a =
array([[131, 133, 126, 129, 133, 136, 131, 129, 128],
       [126, 132, 126, 122, 131, 137, 127, 130, 130],
       [142, 133, 122, 143, 132, 135, 131, 132, 126],
       [130, 143, 125, 120, 124, 130, 142, 124, 117],
       [121, 124, 140, 128, 137, 122, 130, 120, 133],
       [142, 126, 129, 150, 139, 129, 129, 128, 131],
       [128, 127, 137, 136, 145, 132, 128, 123, 136],
       [131, 132, 122, 129, 135, 145, 124, 134, 133],
       [130, 141, 133, 126, 131, 124, 145, 118, 120]])
a[0][-9] => 131
a[3][-8] => 143
a[-8][-3] => 127
a[:, 5] => [136, 137, 135, 130, 122, 129, 132, 145, 124]
a[-5][1] => 124
a[3][5] => 130
a[3][8] => 117
a[5][0] => 142
a[-3] => [128, 127, 137, 136, 145, 132, 128, 123, 136]
a[0][7] => 129
a[1][2] => 126
a[-9] => [131, 133, 126, 129, 133, 136, 131, 129, 128]
a[:, -6] => [129, 122, 143, 120, 128, 150, 136, 129, 126]
a[-2][7] => 134
a[8][4] => 131
a[2][7] => 132
a[6][4] => 145
a[7][3] => 129
a[6][-6] => 136
a[:, 1] => [133, 132, 133, 143, 124, 126, 127, 132, 141]
a[-4][-1] => 131
a[-2][-1] => 133
a[:, -1] => [128, 130, 126, 117, 133, 131, 136, 133, 120]
a[7] => [131, 132, 122, 129, 135, 145, 124, 134, 133]
a[2][-8] => 133
a[-7][-1] => 126
a[-8] => [126, 132, 126, 122, 131, 137, 127, 130, 130]
a[-4][1] => 126
a[-5][-2] => 120

x =
[[116 127 128 119 126 139 128]
 [139 133 120 141 132 128 128]
 [102 130 121 128 128 141 111]
 [128 128 128 120 123 138 128]
 [130 121 143 119 124 128 132]
 [116 124 134 115 125 146 125]
 [128 125 135 128 126 131 131]
 [148 127 128 128 129 128 140]
 [125 130 128 128 128 130 126]
 [128 128 128 134 128 120 128]
 [139 128 130 128 128 121 128]]
x[0,0] = 116
x[1,5] = 128
x[:, -6] = [127, 133, 130, 128, 121, 124, 125, 127, 130, 128, 128]
x[5,0] = 116
x[-6,2] = 134
x[8,1] = 130
x[1] = [139, 133, 120, 141, 132, 128, 128]
x[-9,3] = 128
x[-4,-1] = 140
x[10,2] = 130
x[-5,-2] = 131
x[5,1] = 124
x[1,1] = 133
x[-11,-2] = 139
x[1,-7] = 139
x[:, 5] = [139, 128, 141, 138, 128, 146, 131, 128, 130, 120, 121]
x[-3,-3] = 128
x[-8,-1] = 128
x[6,-5] = 135
x[-2,2] = 128
x[2] = [102, 130, 121, 128, 128, 141, 111]
x[-11] = [116, 127, 128, 119, 126, 139, 128]
x[9] = [128, 128, 128, 134, 128, 120, 128]
x[7,2] = 128
x[:, -4] = [119, 141, 128, 120, 119, 115, 128, 128, 128, 134, 128]

X =
[[128 128 128 127 128 127]
 [119 122 141 123 123 120]
 [135 123 131 127 108 112]
 [141 136 106 131 132 136]
 [128 127 129 126 129 127]
 [121 122 139 123 124 122]
 [127 128 131 128 126 127]
 [128 128 128 128 128 127]
 [131 112 126 131 133 110]
 [127 141 131 127 126 140]
 [126 127 130 124 128 126]
 [128 128 129 129 127 128]
 [132 130 122 129 128 130]
 [128 131 127 128 129 130]
 [128 127 128 129 128 129]
 [129 128 128 128 128 128]]
Rows and columns are counted from 0.
(0, 0) => 128
(1, 0) => 119
(4, 0) => 128
(13, 3) => 128
(9, 1) => 141
(3, 3) => 131
(13, 2) => 127
(4, 3) => 126
(5, 5) => 122
(3, 2) => 106
(14, 5) => 129
(5, 1) => 122
(11, 2) => 129
(1, 1) => 122
(15, 5) => 128
(9, 2) => 131
(7, 3) => 128
(0, 4) => 128
(7, 4) => 128
(8, 0) => 131
(9, 5) => 140
(12, 2) => 122
(9, 0) => 127
(9, 4) => 126
(6, 3) => 128
(7, 0) => 128
(1, 3) => 123
(3, 5) => 136
(15, 3) => 128
(11, 0) => 128
(6, 4) => 126
(13, 4) => 129
(0, 1) => 128

B =
115	130	109	148	115	147	122	143	107	125	123
135	118	126	130	110	113	140	125	138	128	121
125	139	149	145	112	146	131	148	146	133	132
136	138	132	121	143	110	139	114	146	128	146
138	135	112	145	130	117	146	116	143	130	127
144	110	147	110	127	138	132	132	121	147	124
121	114	143	137	146	110	122	123	128	140	123
138	118	134	110	147	111	122	121	121	127	143
122	124	113	123	133	139	116	129	108	145	137
113	128	125	127	147	126	136	108	140	109	118
145	145	136	113	148	114	140	109	113	147	128
130	122	111	115	113	121	121	137	145	135	117
139	114	127	130	109	112	145	131	143	141	121
Indices start at 0.
(0, 0): 115
(0, 5): 147
(1, 7): 125
(8, 1): 124
(12, 6): 145
(5, 1): 110
(12, 3): 130
(3, 0): 136
(7, 2): 134
(3, 10): 146
(3, 7): 114
(2, 6): 131
(4, 3): 145
(6, 9): 140
(5, 6): 132
(4, 9): 130
(5, 8): 121
(12, 0): 139
(5, 9): 147
(10, 0): 145
(5, 7): 132
(5, 4): 127
(6, 0): 121
(4, 8): 143
(12, 4): 109
(8, 7): 129
(9, 0): 113
(3, 2): 132
(10, 9): 147
(11, 6): 121
(9, 7): 108
(6, 5): 110
(7, 1): 118
(7, 5): 111
(4, 7): 116
(9, 8): 140

m = [152 130 143 132 146 115 123 142 146]
m[0] => 152
m[7] => 142
m[5] => 115
m[6] => 123
